Read these off the array that follows.
1) Give the entry directly above 12.2.
2) Give the first entry in the row that holds the largest entry.
3) Give the entry just right of the centre entry.
4) Give the entry just right of -39.7.
5) Give the entry just right of 25.3.
6) Give the last entry, reading row by row.
7) Give the bottom entry of the column that holds the smallest entry.
8) Give the largest entry in the last column.
41.3	60.1	-47.0	38.1	-55.1	-39.7	-58.6
58.2	12.2	-59.1	19.0	-5.7	-23.0	-60.0
-58.6	3.6	59.8	-22.5	6.1	8.8	59.8
-60.3	-9.3	59.4	-16.3	16.5	6.7	59.4
-50.3	8.7	56.5	-9.8	14.4	19.1	59.6
55.5	6.7	-55.1	-32.8	-30.8	-13.1	-59.0
-55.4	0.5	55.4	30.3	25.3	7.1	59.5
1) 60.1
2) 41.3
3) 16.5
4) -58.6
5) 7.1
6) 59.5
7) -55.4
8) 59.8

grid =
[[ 25.9  34.3   9.9  -0.5   4.2   9.4  -7.2]
 [ 57.2  13.8  15.4 -20.0  12.8 -19.2 -15.9]]
Counting starts at 1.
The entry in the top-left corner is 25.9
Report the entry just right of 34.3.
Answer: 9.9
The entry in the bottom-left corner: 57.2
Report the entry just right of 25.9.
Answer: 34.3
The bottom-right entry -> -15.9
Report the entry just right of the smallest entry.
Answer: 12.8
Report the entry at row 2, column 2.
Answer: 13.8
